Each row has a name. Each piece below is followed by the name of the row it came from, unless a question asks for something else. Each question is about the rows just above it. Places in a row count from 1.

Columns, left to right: J L G P U
[ 6.10  3.10  6.17  1.93 -2.19] -> lovo
[ 4.56 -3.75 -5.38 -5.96  2.74] -> nin
[ 6.33  4.91 -2.66  2.28 -8.58] -> vumu
[-1.27 -0.90 -0.38  7.65  3.11] -> Mula
[-2.59  0.37  3.85 -7.02  3.26] -> Gofe
[7.12 1.11 6.10 3.11 6.17] -> Mutis
[-2.00  0.53  2.59 -6.64 -0.14] -> vov
find: [6.10 3.11 6.17] => Mutis
Which column holds [6.10 2.59] top down? => G
[ 6.17 -5.38 -2.66 -0.38] is in which column, read top down? => G

Columns, left to right: H Z Q K Y
[ 0.67  0.78 -2.02  7.15 -2.08]  Siref
[ 4.16 -3.58 -0.69  4.95  2.59]  lage
[-4.05  4.73 -0.95  0.38 -4.64]  Mogi
Which column holds this, read top down? [-2.08  2.59] => Y
Which column holds [7.15 4.95] top down? => K

Columns, left to right: E R X F V A S W
[7.31 4.14 0.88 1.25 3.96 1.58 0.76 0.47]  naza
[7.11 4.77 0.31 1.01 3.62 2.18 0.77 0.58]  Zipi
[7.19 3.63 1.73 1.40 4.07 1.22 0.73 0.38]  pepu
Among the named rows, does one hold [0.76 0.47] next to each other, in this order? => yes
[2.18 1.22] is in which column, read top down? => A
[0.58 0.38] is in which column, read top down? => W
naza in full: => [7.31 4.14 0.88 1.25 3.96 1.58 0.76 0.47]

Columns, left to right: M N D C T B
[ 4.58 -0.23  5.93 -1.59  2.23 -1.35] = gele
[ 2.87  7.33 -8.79  6.53  7.04  2.06] = ful
[ 2.24  5.62 -3.21  1.91  4.59  5.37] = pesa
[ 2.24  5.62 -3.21  1.91  4.59 -1.35] = Baz
Which column holds this, read top down? [2.87 2.24 2.24] => M
Where in the named rows is [5.93]? => gele, 3
Where in the named rows is [2.23]? => gele, 5
[ 5.93 -8.79 -3.21] is in which column, read top down? => D
Does one of the named rows hold [-3.21  1.90  4.59] side by side, in this order? => no

Columns, left to right: vurab tavet fod pep loded mam
[-3.86 -1.03  6.15  0.09  1.50  8.90] -> Lag
[-0.05  8.89 -0.13 -1.73 -3.76 -4.26] -> Tater
[-0.05  2.13 -0.13 -3.40 -1.91  0.91] -> Mido
[-0.22  0.55  2.37 -3.71 -5.21  1.72] -> konu
[ 2.49  1.07 -2.19 -2.97  3.27  3.26] -> ropep
[-0.05  2.13 -0.13 -1.73  4.25  2.38] -> runov
Which column holds [2.13 0.55] top down? => tavet
[ 6.15 -0.13 -0.13] is in which column, read top down? => fod
Is [-3.86 -1.03  6.15] printed in one of the named rows, side by side and in this order? => yes
Is [-1.73  4.25  2.38] printed in one of the named rows, side by side and in this order? => yes
[8.90] is at row and place => Lag, 6
Where do [-0.22  0.55  2.37] appear? => konu

Columns, left to right: zemi fula Bof tela samez vagon gobob gepas ruso bilud
[ 2.58  1.18  0.59 -0.58  0.16 -5.23  1.57 -1.24 -1.23  1.70]  sev
[-2.36  2.19  0.06  0.31  0.81  6.95 -0.49 -0.56  4.41 -0.32]  goko
[-1.97 -1.20 -0.43 -0.42  0.88 -5.75  0.17  0.31 -5.36  1.07]  feze
[ 1.20  0.37  0.42 -0.38  0.61 -5.43  0.61 -0.74 -3.14  2.07]  ser
Among the named rows, does one hold [ 6.95 -0.49 -0.56  4.41] next to each other, in this order? => yes
[-2.36] is at row and place => goko, 1
Which column holds this, read top down? [ 4.41 -5.36 -3.14] => ruso

Columns, left to right: lavek sidaf Gokup Moda Vapeg
[-5.29 -1.46 -0.19 -7.32  5.44] : dor
[ 0.14  6.44  0.66 -0.06  1.96] : Fedo
[ 6.44  0.15  6.67  4.23 -5.36] : Foni
Row and place of [0.14] in the named rows: => Fedo, 1
Which column holds [-0.19  0.66] top down? => Gokup
Does one of the named rows hold [6.44 0.15 6.67] side by side, in this order? => yes
[-7.32  5.44] is in which row? => dor
The row with [6.44 0.15] is => Foni

